Each row below has a hidden score, from 0 to 20, with 10 about the middle. What is it? The score is a weighted sum of the row's numbers plus the product of two more (or one squared), each taken from its middle value.
array([ -8,  16, -56, -25,  -8, -46,  47,   7,  -3, -51,  18, -19,  -3, -17, -19, -20]) ~ 12
array([-12,  22, -24, -13,  23,  60,  32, -20,  32, -43,   7,  14, -12, -38, -49, -12]) ~ 11
array([  2,  11,  34, -37,   5,  11, -10, -46,  11, -39,  48,   6, -27,  -1,  10,  -8]) ~ 10
array([ -2,  30,   0, -16,  16,  61,   5,  -5,  16, -47,  22,  28, -39, -10, -13,  -1]) ~ 8
array([  0,  17,  65,   0,   5,  35,  23, -48,  10, -27,  30,  -2,   2,   5, -22,   0]) ~ 6
array([ -6, -16, -28, -53,   6,  32, -39,  45, -19, -33, -33,   5, -29,  15,   4, -18]) ~ 11
array([ -5, -10, -15, -54,   1,  28, -45,  30, -10, -37, -37,  28, -37,  20,  16, -13]) ~ 10
array([ -8,  -8, -44, -33,   1,  26,   4,  14,   5, -49,   9,  -3, -79,  -7, -33, -18]) ~ 11
array([ 11, -18, -33, -51,  -4,  17, -40,  25,  -6, -22, -30,  46, -53,  11,  24,   2]) ~ 9
array([ -3,   0,  17,  34,   9,  48,  32, -18, -17,  34,   2,  15,  31, -27, -23, -20]) ~ 12
array([  7,   5, -25, -21,   1, -47, -36, -21,  39, -27,  26,   3, -33,   1,  31,  25]) ~ 14
array([  6, -11, -22,  34,   2, -17,   1,   6,   8, -16, -63,  29, -16,   4, -10,  12]) ~ 9
array([  3, -15, -65,  -9,  13,  14,  46, -29,  -5, -14,  12, -16, -10, -79, -67, -15]) ~ 14
array([  9,  22, -48,  -9,   6,  12,   6, -52,  32,  -8,  28,  45, -44, -69, -15,   8]) ~ 9
array([ 10,  15, -44, -13,  -8, -50,  18,  43,  -9,  -9,  24,  -8,  33, -12,   1, -10]) ~ 13
array([ -2,  37, -27, -23,  10, -14,  34, -34,  27, -37,  56,   2, -29, -29, -13,  24]) ~ 13
array([ 15,   9, -26,  18,  -5, -35,  43,  27, -14,  -6,  48, -20,  33, -13, -27, -16]) ~ 13
array([ 14,  30,  -3,  29,  14, -12,  39, -61,  36, -28,  43,  25, -30, -22, -22,  34]) ~ 9
array([  3,  16, -23,  71,   7,  -7,  50,  30, -13,   9,   7, -15,  24, -15, -41, -14]) ~ 11
array([ -1,   6, -34,  19,  10, -15,  10, -60,  43, -44,  14,  31, -62, -32, -21,  33]) ~ 14
array([  6,  -4, -13,  -4, -13, -30,  -4,  65, -29, -12,  47, -40, -43,  34, -14, -13]) ~ 10
array([ 15,   0, -23,  16,  12,  48, -18,  -8,   4, -17,   6,  47, -65, -16, -14,   6]) ~ 7
array([  4,   3, -25, -36, -15, -48, -20,  62, -16, -26,  11, -36, -15,  58,  12,  -7]) ~ 10
array([  7,   1, -45, -15,  11,  44, -35,  28,  -1, -22, -29,  35, -55,  -9,  -8,  -5]) ~ 8
array([ -4, -60, -15,  23,  -4, -30, -20,  11,  -7, -16, -14,  -1, -74,   5, -11,   8]) ~ 19
array([  3,  -4, -50, -33,   8,  28, -47,  39,  -5, -25, -37,  37, -46,  -3,   3,  -1]) ~ 10
array([ -1, -16, -44, -28,  -3,  36, -43,  34,   1, -18, -35,  41, -46,  -3,  -2, -11]) ~ 10
array([  9,   0, -20, -11,  12,  58, -24,  14,  -5, -25,  -6,  47, -52, -13, -11,  -7]) ~ 7
array([  7,  34,  12,  25,  -9, -13,  42,  29, -36, -23,  61, -27, -26,  36, -37,  -4]) ~ 6
array([  9,  -9, -44, -32,   7,  41, -38,  19,   2, -31, -11,  41, -59,  -2, -15,  -2]) ~ 9
array([ 14,  36,   1,  48,   5,   0,  76,  14,  -9,   2,  42, -33,  24,  -1, -71,  -3]) ~ 6
array([-14,  -2, -14,  19,   3,  46,  47, -23,  -1, -33, -23,  23, -50,  -9, -60,  18]) ~ 8
array([ -2,  26, -52, -26, -16, -45,   4,  70, -12, -26,   8, -51,   9,  43,  -3,  -9]) ~ 11
array([  1,  -1, -43,   1,  -5, -43,  18, -29,  10, -25, -33,  26, -33,  -7,  -8,  29]) ~ 12
array([ 18,  15, -63,  23, -19,  22,  57,  44, -26,  17,  18, -25,  -1, -35, -78, -17]) ~ 5
array([  2, -10, -41, -37,  -7,  29, -12,   4,  -4, -38, -37,  51, -51, -18,  -3,   3]) ~ 8
array([  1, -10, -44, -12, -19, -26,  68, -28, -57, -30,  -7,  47,  -3, -52, -71,   2]) ~ 9
array([ -5,  25,  18,   9,  21,  62,  18, -25,  21, -27,  11,  35, -20, -22, -30,  -1]) ~ 7
array([  8, -24, -32,   7,  18,   8,  84, -41, -32, -25, -12,  13,   8, -68, -95, -25]) ~ 14
array([ -7,  42,  38,  25,   3,  11,  73, -23, -23, -37,  53,  10,   3,  -2, -28,   2]) ~ 7
array([-15, -35,   0, -63, -33, -25,   5, -12, -31, -28, -14,  20, -23,  16, -16, -23]) ~ 10
array([ -8,  20,  -2, -22,  13,  66, -13,   9,  10, -30,  -6,  30, -34,   2, -14,   1]) ~ 8
array([ -6, -24,  21,  22,  10,  48,  -9, -30,  32,  -8, -22,  21, -42, -13, -16,   6]) ~ 8
array([ -4,  25,  28,  31,   2,  14,  52, -36,   2,   3,  33,  20,  59, -31, -17, -10]) ~ 18
array([ -1,  31,  24,  28,   6,  18,  60, -24,   9,  16,  38,  10,  53, -36, -41, -14]) ~ 11
array([ -3,  19, -18,  16,  20,  41,  32, -43,  36, -19,  28,  15, -19, -59, -62,  -4]) ~ 9
array([ 11,  -6,   2,  34,  18,  24,  10, -55,  32,  -7,  14,  67, -32, -67,   6,  14]) ~ 8
array([  3,  17,  27,  37,   8,  24,  26, -37,  23,   9,  29,  27,  47, -43, -12,  -7]) ~ 14
array([  8,  29, -25,   2,  17,  36,  48, -32,  23, -22,  44,  11, -12, -54, -51,  -5]) ~ 8
array([ 28, -15, -26,  42,  13,   6,  24, -38,  21,  -6, -17,  62, -56, -27,  -1,  25]) ~ 8
array([  4,  39,  15,  31,  11,  20,  57, -12,  13,   7,  45,  11,  47, -40, -35,  -8]) ~ 11
array([  4,  -1,  -3,   3,  17,  50,  14,   3,   9, -21,  40,  -2, -41, -29, -41, -13]) ~ 9
array([ 21,   4, -10,  -6,  14,  55, -23,  -6,  18, -19,  11,  48, -58, -13,   1,   1]) ~ 7
array([  4,   8,  24,  40,  17,  48,  22, -23,   5,  11,  -2,  34,  19, -31, -37,  -4]) ~ 7
array([-13,  -3, -28,  -4,  11,  47,  21,  -9, -32,  29,  26,   8, -23, -38, -54, -27]) ~ 9
array([ 16, -17, -42,  -5,   9,  40, -12,  -1,  27, -18, -14,  36, -70, -27, -22,   1]) ~ 9
array([  5,  12,   8,  34,  16,  52,  31, -18,   9,  -2,  16,  20,  12, -37, -53,  -8]) ~ 8
array([-10,   3, -10,  11,  22,  53,  10,   9,   4, -17,  34,  -8, -36, -18, -56, -17]) ~ 10
array([ 12, -10, -56, -25,   7,  22, -46,  27,  -6, -19, -14,  30, -73, -10,  12,   3]) ~ 10
array([  4,  20,  -9,   3,   8,  43,  27, -10,  24,  -5,  53,  26,   1, -41, -19, -17]) ~ 18
array([ -5,   3, -48, -42,   4,  25,  -5,   2,   9, -37,  23,  -3, -64, -11, -37,  -7]) ~ 12
array([ -1,  28,   4,  10,  11,  60,  32, -19,   2, -25,  20,  35, -21, -22, -39,   6]) ~ 7
array([  1,  45,  26,  -6,   5,  23,  47, -23,  13, -18,  57,   5,  39, -21, -27, -11]) ~ 11
array([ -1,  26, -18, -26,  17,  41,  46, -38,  16, -24,  31,   8,  -7, -55, -66, -11]) ~ 10
array([  1,  29, -14,  -3,  17,  61,  16, -26,  18, -25,   7,  40, -21, -49, -21,   9]) ~ 7
array([  3,  42,  16,  -5,   5,  33,  57, -23,   0, -12,  52,   3,  28, -23, -52, -16]) ~ 8
array([ -9,  22, -24, -31,  10,  38,  49, -37,  15, -24,  32,  17,  -7, -49, -63,  -7]) ~ 9
array([ -1,   6, -21, -11,   6,  52, -18, -19,  13, -25, -19,  66, -46, -25,   1,  14]) ~ 8
array([ -6,  21,  -4, -25,   0,  33,  61, -23,   4,  -3,  45, -16,  31, -40, -37, -22]) ~ 12
array([  1,  27, -17, -20,  18,  45,  51, -36,  22, -31,  30,  17,  -3, -51, -65,  -1]) ~ 9
array([ -3,   8, -30, -10,  15,  55,  -6, -11,  16, -32, -20,  50, -39, -37,  -9,  10]) ~ 9
array([  0,  15,  33,   6,  17,  59,  28,  -5,   8,  -4,  29,  14,  -1,   8, -39,  -6]) ~ 11
array([  1,  -1, -18, -27,   6,  62, -17,  16,  -1, -28, -12,  26, -34,  -7, -21,  -7]) ~ 8
array([  4,  23,  -8, -27,  12,  63, -19,  11,   8, -27,   1,  35, -39,   1, -10,  -8]) ~ 7
array([ 15, -12,  21,  -2,  18,  59,  23, -28,  12,  -8,   2,  -3,  -7,  -7, -71,  -6]) ~ 8
array([  8,   3, -36, -56,   6,  45, -27,  38,   9, -32,  -9,  16, -25,   6, -19, -17]) ~ 10
array([ -6,   7, -35, -57,   0,  39, -36,  32,   8, -32, -20,  22, -36,  10,   4,  -3]) ~ 10
array([  3,  27,  -5, -60,   1,  42,  11,  -6,  10, -23,  19, -42,  -9,  16, -51, -19]) ~ 8
array([  7,  14, -43, -61,   3,  39, -19,  41,  15, -35,  -2,   9, -20,   0, -21, -16]) ~ 10
array([ -4,  15, -33, -63,   6,  37, -25,  26,  11, -36, -11,  30, -36,   5,   1,  -3]) ~ 10
array([  0,   8, -29, -60,   7,  38, -34,  24,  13, -30, -18,  28, -37,   7,   5,  -1]) ~ 10
array([  0,   3, -10, -24,  17,  53,  19, -41,  17, -29,  -9,  38, -23, -38, -47,   6]) ~ 10
array([ -5,   9,   8,  -6,  12,  60,   5, -33,  17, -26,  -9,  50, -26, -24, -18,   9]) ~ 8
array([-11,   8,   1,  -8,  15,  59,   2, -24,  17, -27, -24,  45, -28, -21, -28,  10]) ~ 8
array([  4,   6,  55,  39,   6,  33,  10, -42,   8, -17,   9,  32, -23,   5, -27,  16]) ~ 6
array([ 16, -60,  -9, -20,  -2, -10,  28, -53, -19, -16, -32,  54,   1, -56, -55,  12]) ~ 16
array([  3,  13,  38,  27,  22,  48,  18, -36,  27, -15,  20,  24,  -7, -22, -34,  13]) ~ 8
array([ -2, -17,  42,  45,   6,  14,  -6, -29,   0, -15, -39,  32, -26,  25,  -3,  24]) ~ 8
array([-20, -16,  52,  17,   3,   1, -46,  -5,  21,  64, -12, -17,  31,  20,  86,  16]) ~ 12
array([-12, -22,  33, -14, -12, -12, -31, -11,   4,  40, -42, -15,  56,  18,  36,  -3]) ~ 10
array([-24, -18,  45,  -9, -18,  -7, -49,  12,  24,  46,  -1, -43,  40,  16, 101,   0]) ~ 16
array([-23, -18,  26, -24, -17,  -3, -42,  -1,   3,  45, -37, -18,  52,  22,  66, -20]) ~ 18
array([ -8, -25,  63,  10,  -3,   9, -47, -24,  25,  53,   6,  -1,  27,   6,  66,  11]) ~ 10
array([-10, -23,  24, -31,  -8, -20, -39,   4,  15,  43, -37, -10,  41,  28,  62,  10]) ~ 12
array([-10, -14,  64,   4,   4,   1, -38, -20,  36,  44,  11,   1,  40,  -3,  66,  34]) ~ 11
array([-13, -11,  10, -35, -22,   1, -23,  28,   4,  53, -20, -49,  66,  16,  66,  -5]) ~ 19
array([  4,  34,  44,  24,  -2,   3,  28, -18,  19,  38,  43, -20,  51,  -8,   5,   6]) ~ 7
array([ -8,  -8,  42,   2, -10,  -3,  17, -34,  -4,  65, -22, -24,  62,  30,  28,  15]) ~ 11
array([-18, -11, -20, -39, -21, -24, -34,  64, -18,   2, -37, -63, -11,  66,  10,  -7]) ~ 10
array([-24, -19,   0, -19, -30,   5, -33,  57, -28,  48, -40, -84,  13,  69,  36,  -8]) ~ 10
array([ -7, -16,  -5, -46, -29, -20, -29,  38,  -9,  20, -38, -67,  -7,  67,  23,   4]) ~ 8
array([-21, -18, -25, -49, -17, -28, -56,  44,   2,  -6, -29, -18, -11,  34,  51,  -4]) ~ 13
array([ -7,   1, -53, -23, -10, -26, -47,  72,  -7,  20, -28, -47,   5,  28,  48,  -2]) ~ 11
array([  7,   0, -44, -21, -11, -48, -41,  52,  17,   3,  -7, -24,  -9,  20,  54,  11]) ~ 11
array([ -7, -12, -26,  15,  -9, -27,  -6,  19,  -5,  92,   2, -33,  48, -21,  41, -28]) ~ 16
array([ 11,  11,   8,  20,  -2, -26, -20,  19,  14,  20,  59, -34,  10,  -7,  32,  11]) ~ 9
array([  8,  -2,  12,  53,  13,  -4,  20, -21,  -1,  64,  15, -10,  40, -22,  25,  12]) ~ 10
array([ 16,   4,  18,  21,  -4, -37, -26,   1,  24,  26,  45, -18,  10,   4,  45,  26]) ~ 8
array([  0,  17,   7,  54,   0, -10,  33, -21,  10,  55,  -8,  14,  53, -26,  -6,  18]) ~ 9
array([  6,  21,  30,  51,   6,  -7,  25, -35,  25,  10,  37,  13,  23, -26,  -9,  18]) ~ 7
array([  4,  17,  11,  61,  15,   8,  41, -26,   7,  42, -14,  22,  34, -31, -19,  18]) ~ 7
array([ -2,  -1,  10,  65,   3, -28,  20,  -2,   1,  36,  -4, -17,   7,  11,  11,  27]) ~ 9
array([  3, -18,  -9,  40,  11,  -2, -14, -47,  25,  -7, -40,  41, -40, -23, -11,  32]) ~ 14
array([ 19,  22,  28,  41,  11, -12,  19, -37,  38,   1,  42,  22,  20, -39,   3,  22]) ~ 7
array([ 13,   7,   6,  55,  11,  26,  23, -30,  17,  37, -13,  38,  22, -45, -31,  14]) ~ 6
array([ 14,  29,  14,  46,  11,  -6,  38, -23,  27,  19,  44,  10,  26, -45, -17,  15]) ~ 7
array([  5,  17,   8,  64,  10,  19,  33,   4,  -8,  56, -10,  -4,  35, -13, -22,  16]) ~ 6
array([  5,  29,  14,  62,   8,  -2,  25,  13,  17,  45,  32, -20,  32,  -3,  -9,  10]) ~ 8
array([  6,  14, -14,  46, -10,   8,  10,  65, -34,  66, -24, -57,  32,  45,  -4, -19]) ~ 9
array([ 29,  -2,  17,  25,   3, -40,  12,   7,  21,  52,  34, -31,  17,  10,  28,  25]) ~ 9
array([ -3,   6, -23,  24, -10, -10, -10,  77, -43,  67, -24, -85,  27,  42,   7,  -9]) ~ 7
array([  5,   8, -24, -19, -17, -48, -27,  44,  10,  20,  15, -68,   0,  33,  51,  -4]) ~ 9
array([  8,   4, -36,   5, -12, -36, -10,  53, -24,  51, -27, -55,  36,  38,  26,  -4]) ~ 9
array([ 24,   0, -17,  -1, -16, -46, -20,   9,  19,   8,  41, -12,  19, -17,  38,  -2]) ~ 9
array([ 21, -34, -28,  34, -11, -14,   7,  18, -26,  86, -24, -23,  28, -18,  32, -11]) ~ 9
array([  2, -23,  44, -13, -18, -31, -64, -39,  32,   7,  20,   3,  -2,  13,  54,  20]) ~ 9
array([-16, -24,  36,  -3,  -4,   8, -38,   2, -55,  58, -32,   2,  49,  11,  51,  -5]) ~ 9
array([  9, -48,  51,  18,  -6, -23, -52, -33,  16,  13,  11,  -4, -23,   2,  46,  24]) ~ 15
array([-12, -25,  33,  31, -13, -21, -47,  22,  -3,  34, -41, -12,  -3,  45,  48,  19]) ~ 8
array([ -2, -25, -22,  32,  -2, -15, -31,  32, -21,  26, -58,  -4,   0,  15,   3,  17]) ~ 10
array([  0, -32,  46,  52,   1,  11, -35, -28,  31,  28,  -8,  20,   6, -18,   7,  31]) ~ 8
array([-13, -26,  39,  31,   1,   1, -29, -17,   8,   6, -52,  23, -25,  31,  17,  24]) ~ 10
array([ -3, -29, -51, -17,  -4,  12, -33,  62, -20,  -9, -50, -17, -32,  21, -18, -19]) ~ 10
